Look-ups in named tables: a row name and a column name give one cell, copied from the table.

pak
cols = motenub, vusu, pimebis, kalike, sen, zevofu
zasor: [-3.54, 2.62, 5.01, -1.99, 0.07, 3.69]
betar: [2.78, -5.88, 0.11, -4.29, -5.72, 2.18]
melo: [-1.76, -6.56, 1.49, -6.63, 0.85, 1.12]
pevane: [-5.23, -5.88, 3.45, 1.51, -1.14, -4.62]
kamon: [-2.72, -7.32, 0.82, -6.00, 1.96, 0.83]
mel: [-3.80, -7.97, 3.45, -1.99, -2.50, -1.66]

pimebis of mel is 3.45
kalike of melo is -6.63
sen of kamon is 1.96
kalike of mel is -1.99
pimebis of pevane is 3.45
vusu of pevane is -5.88
kalike of pevane is 1.51
motenub of kamon is -2.72
motenub of mel is -3.80
zevofu of melo is 1.12
pimebis of zasor is 5.01
motenub of betar is 2.78
vusu of zasor is 2.62
pimebis of kamon is 0.82
vusu of betar is -5.88
vusu of kamon is -7.32
zevofu of pevane is -4.62

vez.csv
,sor,risal,nov,dak
gotu,14881,94221,11445,36191
nam,76661,94682,8715,9153
fogoru,94459,44556,21494,9054
ritad,90542,10250,90812,79105
kavabir,26687,43005,83999,89401
gokez,94265,93542,9730,8733
sut,74788,89583,8857,44229
tege,16561,47877,82699,94140
vuk,45065,23968,91340,93149
mugu,94133,37390,28847,8883
bana,73761,91295,8635,53763
rom,92815,11278,81691,66325
buk,50828,94882,8615,12122
teziko,93864,14331,56094,10601

nov of kavabir: 83999
risal of tege: 47877
dak of kavabir: 89401
nov of ritad: 90812
dak of gokez: 8733
sor of gotu: 14881
dak of vuk: 93149
sor of bana: 73761
nov of teziko: 56094

Table volamo
|  | napebe | beguk | tel | sarokam | petel | rafo | gud | tiregu | vuregiv |
|---|---|---|---|---|---|---|---|---|---|
| bififa | 85 | 150 | 132 | 102 | 96 | 105 | 42 | 119 | 149 |
| kesalel | 152 | 71 | 174 | 126 | 83 | 119 | 98 | 112 | 84 |
| gedal | 92 | 140 | 106 | 79 | 134 | 78 | 105 | 25 | 130 |
| rik | 42 | 123 | 115 | 95 | 166 | 49 | 117 | 137 | 167 |
| lok | 129 | 101 | 125 | 194 | 113 | 177 | 127 | 212 | 115 |
| des | 95 | 94 | 132 | 73 | 181 | 47 | 91 | 43 | 92 |
| kemad | 111 | 122 | 85 | 124 | 207 | 60 | 131 | 93 | 155 |
| guzosu | 117 | 82 | 150 | 77 | 159 | 69 | 106 | 61 | 80 |
| popekod | 112 | 77 | 141 | 99 | 178 | 81 | 86 | 76 | 121 |
| zavel | 110 | 100 | 124 | 120 | 143 | 94 | 86 | 137 | 146 |
| pidokif | 121 | 86 | 179 | 128 | 164 | 73 | 132 | 134 | 103 |
| lazanes | 111 | 127 | 98 | 81 | 115 | 93 | 113 | 48 | 121 |
| nol | 51 | 124 | 137 | 101 | 160 | 91 | 33 | 152 | 105 |
| zun | 68 | 119 | 105 | 110 | 103 | 121 | 120 | 115 | 134 |

kemad, sarokam: 124
gedal, petel: 134
zun, sarokam: 110
bififa, beguk: 150
gedal, vuregiv: 130
kesalel, rafo: 119
gedal, rafo: 78
kemad, vuregiv: 155
kemad, gud: 131
popekod, tiregu: 76
des, beguk: 94
zavel, sarokam: 120
rik, beguk: 123
zun, tel: 105
bififa, petel: 96

pab
|  | muk | teve | peb | lan | lunukiv |
|---|---|---|---|---|---|
| zag | 9 | 19 | 45 | 38 | 9 |
| malive | 8 | 10 | 48 | 26 | 1 |
| perum | 38 | 87 | 28 | 95 | 26 |
| tokofe | 39 | 87 | 28 | 94 | 25 |
| gorapu | 8 | 11 | 48 | 28 | 3 |

gorapu, peb: 48
tokofe, peb: 28
tokofe, muk: 39
tokofe, lan: 94
malive, lunukiv: 1
gorapu, lan: 28
zag, peb: 45
gorapu, lunukiv: 3
perum, teve: 87
gorapu, teve: 11
gorapu, muk: 8
zag, teve: 19
tokofe, lunukiv: 25

mopan
|  | zelupon | revud | tagemap | pim | vodeze | pup | gotug | vineb | rezo |
|---|---|---|---|---|---|---|---|---|---|
| bakip | 0.073 | -0.134 | -0.076 | 0.073 | 0.391 | -0.381 | 0.030 | -0.335 | -0.285 |
| zemupe | -0.376 | -0.109 | -0.139 | -0.374 | 0.421 | 0.120 | -0.385 | 0.109 | 0.031 |
| zer | -0.187 | -0.138 | -0.124 | -0.185 | 0.580 | -0.070 | -0.211 | -0.060 | -0.081 |
| vuz | -0.290 | -0.122 | -0.162 | -0.300 | -0.220 | -0.076 | -0.274 | -0.070 | -0.079 |
| kozel | -0.293 | -0.095 | -0.118 | -0.294 | 0.192 | -0.001 | -0.305 | 0.001 | -0.052 |
| lar | 0.370 | -0.111 | -0.018 | 0.365 | -0.151 | -0.782 | 0.315 | -0.692 | -0.551 |
| raf | -0.257 | -0.131 | -0.147 | -0.261 | 0.168 | -0.055 | -0.258 | -0.049 | -0.068 |
| koro | -0.376 | -0.147 | -0.178 | -0.379 | 0.375 | 0.102 | -0.370 | 0.090 | 0.040 |
| bebubav | 0.029 | -0.089 | -0.078 | 0.019 | -0.491 | -0.456 | 0.014 | -0.406 | -0.341 |
| suk | -0.466 | -0.095 | -0.187 | -0.480 | -0.635 | 0.060 | -0.424 | 0.048 | 0.003 |
| numuk | -0.105 | -0.141 | -0.104 | -0.101 | 0.725 | -0.138 | -0.143 | -0.118 | -0.127 |

What is the pup of kozel in mopan? -0.001
What is the tagemap of zer in mopan? -0.124
What is the zelupon of numuk in mopan? -0.105
What is the revud of raf in mopan? -0.131
What is the tagemap of bakip in mopan? -0.076
What is the vodeze of raf in mopan? 0.168
What is the revud of vuz in mopan? -0.122
What is the pim of bakip in mopan? 0.073
What is the gotug of suk in mopan? -0.424
What is the vineb of zer in mopan? -0.060
What is the tagemap of bebubav in mopan? -0.078
What is the vodeze of vuz in mopan? -0.220
What is the pup of suk in mopan? 0.060
What is the zelupon of lar in mopan? 0.370
What is the rezo of koro in mopan? 0.040

